[[127 132 125 152 143 132 130 122 127 146 141 139 154]
 [125 136 157 127 111 148 125 120 113 137 138 135 125]
 [149 154 128 151 116 124 114 134 122 116 118 141 134]
 [132 147 117 137 126 106 125 134 130 111 109 119 109]]
->
[[127 125 143 130 127 141 154]
 [125 157 111 125 113 138 125]
 [149 128 116 114 122 118 134]
 [132 117 126 125 130 109 109]]

[[119 118 125 121 113 105 130 134 134 132 134 114 123 107]
 [129 134 130 118 116 117 124 127 125 139 127 116 123 140]
 [124 122 126 113 114 107 138 133 137 129 143 116 121 104]]
->
[[119 125 113 130 134 134 123]
 [129 130 116 124 125 127 123]
 [124 126 114 138 137 143 121]]

[[133 127 129 128 140]
 [133 129 119 128 131]
 [136 138 111 144 120]
 [126 129 119 132 126]
 [133 120 108 124 148]
 [105 125 105 101 134]
 [122 127 108 109 123]
 [150 118 127 151 118]
 [122 120 119 148 123]
 [126 118 100 136 140]
 [150 150 135 136 120]
 [150 122 113 148 112]]
->
[[133 129 140]
 [133 119 131]
 [136 111 120]
 [126 119 126]
 [133 108 148]
 [105 105 134]
 [122 108 123]
 [150 127 118]
 [122 119 123]
 [126 100 140]
 [150 135 120]
 [150 113 112]]

[[117 141 127]
 [149 152 106]
 [113 120 118]]
->
[[117 127]
 [149 106]
 [113 118]]

[[107 124 128]
 [126 126 106]
 [107 106 125]
 [134 127 139]
 [125 133 133]
 [139 121 118]]
->
[[107 128]
 [126 106]
 [107 125]
 [134 139]
 [125 133]
 [139 118]]

[[134 146 101 116]
 [134 146 101 116]
 [134 125 101 116]
 [134 146 101 115]
 [134 146 158 135]
 [134 146 151 116]
 [134 135 100 116]
 [134 154 130 116]
 [134 124 141 139]
 [134 146 101 116]
 [134 130 149 139]]
->
[[134 101]
 [134 101]
 [134 101]
 [134 101]
 [134 158]
 [134 151]
 [134 100]
 [134 130]
 [134 141]
 [134 101]
 [134 149]]

[[141 114 128 134 128]
 [135 112 121 119 121]
 [110 142 137 125 137]
 [131 120 115 112 115]
 [110 145 138 128 138]
 [118 137 140 136 140]
 [132 126 141 150 141]
 [139 117 118 121 118]
 [112 137 133 122 133]
 [115 127 124 113 124]
 [149 112 126 138 126]
 [129 128 142 149 142]]
->
[[141 128 128]
 [135 121 121]
 [110 137 137]
 [131 115 115]
 [110 138 138]
 [118 140 140]
 [132 141 141]
 [139 118 118]
 [112 133 133]
 [115 124 124]
 [149 126 126]
 [129 142 142]]

[[107 125 134]
 [117 115 136]
 [123 120 123]]
->
[[107 134]
 [117 136]
 [123 123]]
---
[[124 126 136 148 129]
 [133 136 133 122 109]
 [127 109 123 112 114]
 [137 119 124  99 113]]
->
[[124 133 127 137]
 [126 136 109 119]
 [136 133 123 124]
 [148 122 112  99]
 [129 109 114 113]]

[[130 140 111]
 [112 148 117]
 [118 147 114]
 [141 116 133]
 [128 129 123]
 [112 147 120]
 [149 114 102]
 [145 120 111]
 [142 118 131]
 [146 131 110]]
->
[[130 112 118 141 128 112 149 145 142 146]
 [140 148 147 116 129 147 114 120 118 131]
 [111 117 114 133 123 120 102 111 131 110]]

[[116 124 108]
 [130 144 120]
 [125 103 135]]
->
[[116 130 125]
 [124 144 103]
 [108 120 135]]

[[140 119 117 130 119 118]
 [142 132 115 124 114 132]
 [133 109 131 142 115 103]
 [140 109 122 135 118 105]
 [118 123 147 143 110 117]
 [108 127 149 141 132 127]
 [138 109 125 137 117 105]
 [111 135 135 128 156 143]
 [137 108 126 138 118 103]]
->
[[140 142 133 140 118 108 138 111 137]
 [119 132 109 109 123 127 109 135 108]
 [117 115 131 122 147 149 125 135 126]
 [130 124 142 135 143 141 137 128 138]
 [119 114 115 118 110 132 117 156 118]
 [118 132 103 105 117 127 105 143 103]]

[[148 112 147]
 [139 142 115]
 [137 128 123]
 [125 110 124]
 [138 129 124]
 [121 121 113]
 [126 112 125]
 [125 123 114]
 [152 118 147]]
->
[[148 139 137 125 138 121 126 125 152]
 [112 142 128 110 129 121 112 123 118]
 [147 115 123 124 124 113 125 114 147]]

[[102 108 139]
 [117 102 148]]
->
[[102 117]
 [108 102]
 [139 148]]
---
[[135 128 140 154 125 130 123 128 128]
 [124 123 121 137 127 130 128 123 129]
 [127 131 140 154 126 131 125 134 129]
 [129 129 136 135 130 126 127 130 127]
 [127 124 126 126 129 132 128 130 126]]
->
[[127 124 126 126 129 132 128 130 126]
 [135 128 140 154 125 130 123 128 128]
 [124 123 121 137 127 130 128 123 129]
 [127 131 140 154 126 131 125 134 129]
 [129 129 136 135 130 126 127 130 127]]

[[132 131 125 129 129 129 133 126 124 126 123 132]
 [126 128 127 129 120 123 124 126 124 124 118 122]
 [122 116 125 121 123 123 137 138 133 125 120 118]
 [108 139 145 134 106 117 107 118 133 132 138 102]]
->
[[108 139 145 134 106 117 107 118 133 132 138 102]
 [132 131 125 129 129 129 133 126 124 126 123 132]
 [126 128 127 129 120 123 124 126 124 124 118 122]
 [122 116 125 121 123 123 137 138 133 125 120 118]]

[[129 133 134 134 127 100 136 127 134 121 128 121 129 123]
 [110 116 138 122 121 115 110 124 127 118 135 119 119 128]
 [147 139 131 124 120 121 130 130 126 125 128 130 132 126]
 [105  99 149 127 122 130 113 114 128 124 115 112 116 122]]
->
[[105  99 149 127 122 130 113 114 128 124 115 112 116 122]
 [129 133 134 134 127 100 136 127 134 121 128 121 129 123]
 [110 116 138 122 121 115 110 124 127 118 135 119 119 128]
 [147 139 131 124 120 121 130 130 126 125 128 130 132 126]]

[[131 135 131 125 130 130 132 131 127 128 128 124 131 132 125 123]
 [120 149 119 126 120 123 119 149 126 119 120 127 121 124 126 125]]
->
[[120 149 119 126 120 123 119 149 126 119 120 127 121 124 126 125]
 [131 135 131 125 130 130 132 131 127 128 128 124 131 132 125 123]]

[[154 136 139 130 126 124]
 [111 117 112 152 119 121]
 [109 126 133 126 136 134]
 [117 119 115 153 119 121]
 [103 115 112 146 123 125]]
->
[[103 115 112 146 123 125]
 [154 136 139 130 126 124]
 [111 117 112 152 119 121]
 [109 126 133 126 136 134]
 [117 119 115 153 119 121]]

[[137 111 102 130 118 112 126 101 117 127 117 146]
 [142 144 137 119 149 156 122 108 120 147 155 106]
 [135 118 120 148 148 148 137 138 119 132 150 113]
 [131 124 140 122 111 143 146 129 124 132 125 140]]
->
[[131 124 140 122 111 143 146 129 124 132 125 140]
 [137 111 102 130 118 112 126 101 117 127 117 146]
 [142 144 137 119 149 156 122 108 120 147 155 106]
 [135 118 120 148 148 148 137 138 119 132 150 113]]

[[128 150 110 141 114 150 130 114]
 [107 141 146 105 153 138 103 133]]
->
[[107 141 146 105 153 138 103 133]
 [128 150 110 141 114 150 130 114]]
